Each row is where one point has got to under a steady rotation. How many steps took it there?
The counts run from 0 to 422.
[ 83 105 155  92 129  85  81 173 142 167 172 102 109 101 122 166 101 123
 108 156 130 174 116 119  95 145 128  98 111 150  97 134 123 125 144 115
 149 110 128]  352
[123 139 156 132 156 127 128  98 144 107 137 120 116 142  83 120 137 139
 174 108 138 135 102 122 109 163 126 116 100  77 144 196 163 107 150 186
 173 104 109]  180
[125  88 152  91 142  64 122 144 123 143 119 104  93 147 132 154 131 100
 141 139 156 171 117 104  78 135 111 143  72 134 106 155 110 150 148 129
 109 111 139]  383
[ 88 112 115 135 166 125 134 133 140  99 138 124 106 115 120 148 173 155
 155 128 131 184 105 180 174 144 120 121  91 129 153 129 147  83 171 146
 160 142  84]  251
[ 92 110 157 119 178  98  93 145 129 128 136 105  96 140  78 148 163 132
 170  89 117 179 140 139 123 137  73 158  95 128 116 169 130 108 132 115
  91 142 123]  108
[100  97 139  82  98  89 128 145 134 176 128  82 131 113 147 155 120 123
  88 160 203 159  99 145 118 141 160 111 119 139 121 129 143 150 178 119
 122 146 109]  9
[ 86 126 160  99 123  84  76 125 133 143 165  97 112  92  95 157 115 132
 142  98  82 161  85 124 123 142 115  93 142 117 113 120 139  63 128 127
 113 144 107]  401
[103 124 168 105  99  87 122 118 145 115  95  60 105 156 147 172 106 148
 120 142 127 153 134 144  99 110 111 132 125 136 106 176 132 133  94 147
  85 127 149]  378
[ 80 147 171 144 147 173 150 103 156 112 108 103 118 126 100 123 139 173
 146 118 172 139 133 168 137 162 134 136 108 110 135 180 172 101 162 146
 151 131 117]  69
[119 117 133 134 128 108 123 168 126 105  80  99 110 143 146 135 127 127
 172 116 153 164 147 198 152 119 109 147  86  99 135 192 153 121 138 135
 111 123 154]  221
[ 69 103 133  82 105 100  96 149 135 150 175  92 122 105 163 127  87 104
 114 126 121 133  79 157 117 166 110 152 102 111 128 127 155  94 142 115
 132 102 120]  169
[104 112 112  63 107 129 109 161 115 145 148  94 113 123 123 141 136 122
 145 131 131 177  83 180 118 157 119 114  99 103  88  87 134 114 138 115
 119  93 120]  357
[124 113 131 104 139 115  72 151 123 135 122 121 104  78 114 139 111 136
 169  72 101 152 119 178 147 115 125 125 114  84 110 177 138  97 175 114
 129 147 146]  403
[104 105 113  84 138  86  72 165 142 165 134  68 137 110 173 150 117 141
 107 115 133 145 120 177 126 151 128 140 115 124 104 127 133 121 174 106
 114 143 158]  355
[ 65 123  93 108 136 131 152 127 151 113 114 109 135 120 146 135 101 135
 110 144 130 179  90 165 119 142 120 106  77 113 105 125 119  65 153 163
 184 106 118]  282
[120  97 171 105 148  80  98 119 123 151 157 102  79 102  90 163 146 127
 175  93 122 134 127 129 129 152 105 160 103 101 127 159 148 120 127 107
  79 151 121]  107
[ 61 138 160 100 120 135 149 102 162 125 114  96  86 125  96 134 134 120
 126 140  93 176 151 150 147 121 112 103 110 121  87 197 133 112 140 154
 120 151 139]  375
[ 91 151 172 129 138 139  89 144 160  97 150 101  91 120  96 137 121 145
 136 137 100 160 134 124 132 124 133  79 126 138 132 151 179  78 149 165
 159  86 122]  24
[111 112 144  61 107 133 124 142 114 158 127  82 118 109 114 136 133 131
 127 126 194 170  93 140  87 145 155 130 112 133  80 106 130 150 183 103
 133 113 116]  10
[102 108 165 112 110  90 162 123 137 126 118 106 121  98 140 148  55 122
 114 155 147 119 145 157 115 142 125 106 105  93  91 143 126 124  87 162
 156 124 174]  422
[ 85 130 193 129 143 106 160 127 140  97 131 119 116 163  88 151 152 115
 128 153 162 156 113 102  88 164  87 120  90 126 148 121 135 115 139 162
 153 102 143]  228
[ 74 143 128 118  99 109 141 109 164 109 136  81 108 117 180 161 154 144
 138 158 104 132  94 170 131 162 105 136 103  81 143 158 128 127 107 120
 125 148 100]  142
[118 169 176 129 130 104 108 138 168 112 114 108 127 132 110 125 135 140
 163 133 126 100 128 136 114 172 133  88 116  51 168 136 180 112 134 143
 161 113 145]  368
[113 118 120 122 161 126 149 122 131  98 125  96 139 124 127 165 165 151
 135 126 147 167 102 171  96 159  92 140  90 103 111  55 109 121 140 166
 166 107 149]  389
[109 136 181 133 115 132 108 171 113  92 154 125  86 156  88 139 156 139
 178 132 173 162 122 162 110 146 104 125  94 113 154 155 165 138 126 139
 139  93 118]  411
[ 92 127 145 108 132 128  81 202 133 118 132 108 127 100 146 134 114 148
 114 125 134 150 132 162 111 128 125 122 105 136 115 120 128  94 205 114
 153  80 171]  167
[120 113 140  80 128 128 104 147 110 130 119  92 166 136 115 150 133 152
 127  94 184 149  83 168  72 144 110 128 116 111 104  93 133 125 182 119
 148 114 136]  11
[ 86 160 132 117 139 130  64 141 179 136 159  98 155 120 120 130 111 163
 134 112 110 135 118 154 112 155 131 102 147  98 134 184 171  88 149 134
 164 121 129]  212
[130  84 136 107 120  75 123 154 116 131 111  85  87  94 158 142 109 118
 155 124 163 139 118 174 173 145 157 124 101 108 130  98 169  88 144 131
 107 117 121]  360
[123 103 132 107 161 111 126 106 108 108 134 102 139 108 115 139  71 139
 112  91 137 151 101 181 141 135 124 123 124 109  92 134 149  84 153 203
 154 117 155]  127
[104 124 100 109 116 136 135 123 151 116 103 104 146  86 177 135  94 143
 120 151 130 156 104 184 139 131 156  95  97  83 114 147 127  89 162 169
 187 126 116]  283
[104 118 198 133 131  81 151 116 136 104 130  89 100 157 123 159 139 128
 134 132 185 107 113 103  83 178 107 156  94 110 151 129 147 130 115 139
 115  97 138]  227
[ 97 124 184  98  93  91 129 134 119 106 112  83  90 151 107 170 122 128
 127 165 127 184 117 131  86  99 113 102 118 145  96 165 128 150 122 164
 106 118 133]  379
[112 124 126 134 145 106 105 159 139 116 126 113 134 143 133 121 115 136
 157 124 179 169 101 182 155 148 125 115 103 104 167 152 177  80 144 168
 168 103 110]  363
[ 85 116 162 114 167  94 173  91 169 140 132  94 125 115 144 150 125 125
 103 130 153  95 151 118  98 180 114 161  85  98 122 139 118 120 144 132
 144 143 166]  231
[105 114 133 112 121 108  71 177 127 123 131 103 108 111 116 173 103 155
 139 114 131 198 100 142  95 112 136  78 125 150  99 135 130  89 155 137
 145  82 109]  55
[ 87 136 164 119 163  83 123 113 173 145 134  61 101 130 137 184 171 158
 128 144 108 118 154 139 104 161  97 145 116 117 108 131 114 161 107 117
  99 154 150]  0
[119 114 106  94 162 103 148 132 120 154 137 121 136 112  95 132 154 123
 148 130 159 175 100 167 142 168 122  95  90  97  93  88 133 120 172 161
 179 135 131]  202
[ 77 125 165 124 132 130 125 144 154 133 140  99 150 129 154 136  99 155
  99 126 192 108 136 163  76 173 111 155  99 113 124 160 126 137 154 118
 163 106 171]  119
